In the rows, zero is written as 128.
One turn moves each row of this set onto another row. After a few examples, where does it send each row asked below?
rov: [111 143 150 129 129 162 152 117 118 120 142 163 134  91 107 106 147 128]
navid: [ 96 146 125 134 116 141 145 119 136 121 115 150 141  98 114 114 168 143]
rar: [133 111 139 118 106 125 147 154 151 119 150 135 141 125 118 132 125 160]
riro: [104 112 139 121  96 132 150 112 110 126 154 164 106 120 123 122 145 139]
norat: [ 99 136 144 128 117 156 149 112 114 128 141 164 129 100 112 115 145 123]
galab: [139  94 129 129 100 112 143 134 146 106 150 146 118 132 134 129 130 162]
gotam: [115 109 108 133  94 117 138 106 122 103 125 153 109 112 127 124 158 151]
kaz: [145 150 164 143 134 166 153 139 133 110 147 145 126  96 117  97 149 154]
dage: [143 103 122 124 107 117 137 143 149 104 140 133 137 121 121 135 124 160]
Motu: [161 139 161 146 119 139 143 138 128  97 138 134 106  99 137 110 155 178]
seb: [114 126 114 139 117 142 133  98 116 103 119 156 126  91 117 117 149 125]
degig: [142  98 134 119 108 127 141 141 137 110 155 140 131 122 119 135 112 149]
Sarig: [165 134 164 145 119 143 144 134 120  96 146 137 102  98 136 111 146 171]
Mosiv: [132  98 141 124 100 117 150 139 144 115 160 150 118 134 133 126 129 161]
fese: [131 103 135 127 101 112 148 143 154 113 149 144 124 134 134 126 138 169]
Gol: [128 130 125 140 129 151 137 100 116  96 124 158 129  83 111 110 149 126]
rovod: [ 94 128 130 124  94 122 154 128 136 129 133 151 122 120 123 120 169 163]
lobur: [161 134 149 149 135 163 140 121 121  91 141 146 116  89 120 100 140 146]
zafaf: [154 148 143 153 134 156 143 135 142  94 126 136 128  90 121  99 159 162]
naseb: [158 139 170 142 118 144 149 142 125 103 147 137 107 101 134 109 151 175]
tedu: [111 151 130 137 128 148 146 121 136 111 116 150 145  86 109 106 168 145]

dage moves to degig
kaz moves to zafaf
And these:
riro moves to rovod
galab moves to Mosiv
seb moves to norat
Gol moves to rov
Motu moves to Sarig

One turn moves each row of this set onto another row. After a few examples, where does it send each row asked below?
vive: [139 120 112 129 120 125 131 145 112 126 128 133 121 114 152 115 115 108
 128  99]
Zun: [168 132 133 107 111 107  82 129 146 108 137 132 109 120 119 105 127 136
 129  85]
Debor: [154 130 106  99 126 115 116 115 115 146  89 130 122 113 117 113 116 143
 126 141]
Lufe: [129 116  88 106 116 106  90 104 103 142 118 131  97 136 105 106 133 138
 124 121]
Bama: [143 130 101  96 130 103 134 131 120 154 100 129 107 114 131 116 133 148
 132 138]
Rep: [141 135 104 132 138 127 113 149 124 138 141 149 129 118 138 104 136 106
 129  94]
lag: [157 130 117 110  81 115 134 119 147 143 131 140  91 120 145  95 131 114
 116 100]
miloz: [133 140 102 112 141 105 124 120 148 151 121 142 113 116 123  86 123 152
 143 133]
Tok: [163 119  98  94 109 125  99 122 149 143 148 155 110 114 140 107 145 114
 106 118]
num: [168 160 129 130 118 121 103 135 151 125 137 124 121 131 106  86 134 143
 119 108]
novik: [145  87 125 103 140 143 126 130 147 143 142 123 108 123 123  85 127 126
 137 116]
Padad: [130 126 100 141 118 120 118 106 122 129 123 118 107 105 127 118 135 110
  91 122]
Pimu: [144 150 109 122 130 108 115 110 134 158 103 142 124 118 104  83 119 147
 132 125]
Muged: [169 137 119 110 117 128  93 106 128 131 104 128 116 108  94 109 114 135
 128 141]
gug: [146 158 105 129 125 140 118 114 141 114 122 128 108 119 114 108 148 100
 127 120]
Maket: [159 121 120 118 130 129 139 143 133 171 129 108 117 132 107  80 142 123
 114 112]
silu: [150 113 101 100 142 102  99 123 142 123 162 128  98 111 124 113 126 123
 145 125]
gir: [161  89 128 145  99 123 124 137 132 139 123 141 101 136 107  95 129 133
 117 106]
serab: [169 121 123 116 110 113 106 135 118 125 123 104 119 116 127 123 122 146
  88 123]
fodo: [148  96 129 113 131 121 121 117 147 130 139 130  88 125 128  79 145 131
 146  91]
geme: [165 122 130 111 103  91  88 133 125 127 128 124 104 115 124 118 137 137
 104  82]
mino: [160 100 120 103 135 143 130 134 139 143 135 104 124 124 120  89 115 124
 120 133]
Rap: [156  84 117  99 134 118 115 128 123 142 129 125  89 121 130 106 164 129
 125  97]
tidel: [149 133 111 117 114  82 135 133 121 148 137 115  76 121 121 112 143 120
 140  98]
mosil: [140 157 117  93 106 125 128 127 137 151 130 136 117 140 113 133 121 116
 117 100]
vogi: [133 136  99 106 110 116 103 103 118 126 114 132  91 144 103  93 126 133
 152 116]
Suvag: [174  91 120 125 116 140 105 144 136 129 128 150 111 138 101 106 142 127
 126 119]
zabun: [153 121 125 113 126 101  85 124 120 114 143 118 101 104 102 135 133 112
 130 109]
bis: [145 137 134 134 114  91 101 122 127 124 141 117  93 110  96 115 132 114
 135  90]
Lol: [128 136 111 101 115 120 113 112 145 150 147 138 125 129 118 128 103 125
 102 109]
Zisa: [157 143 120 134 108 106 103 107 121 158 103 127 108 109  89  98 123 139
 112 121]
gutuz: [149  98 123 108 130 128 138 143 126 169 126 118  99 128 117  94 154 123
 123 100]

Tok moves to Padad
Rep moves to Lol
miloz moves to mino
And these:
zabun moves to geme
Debor moves to gutuz
gir moves to vogi
fodo moves to Muged
tidel moves to num

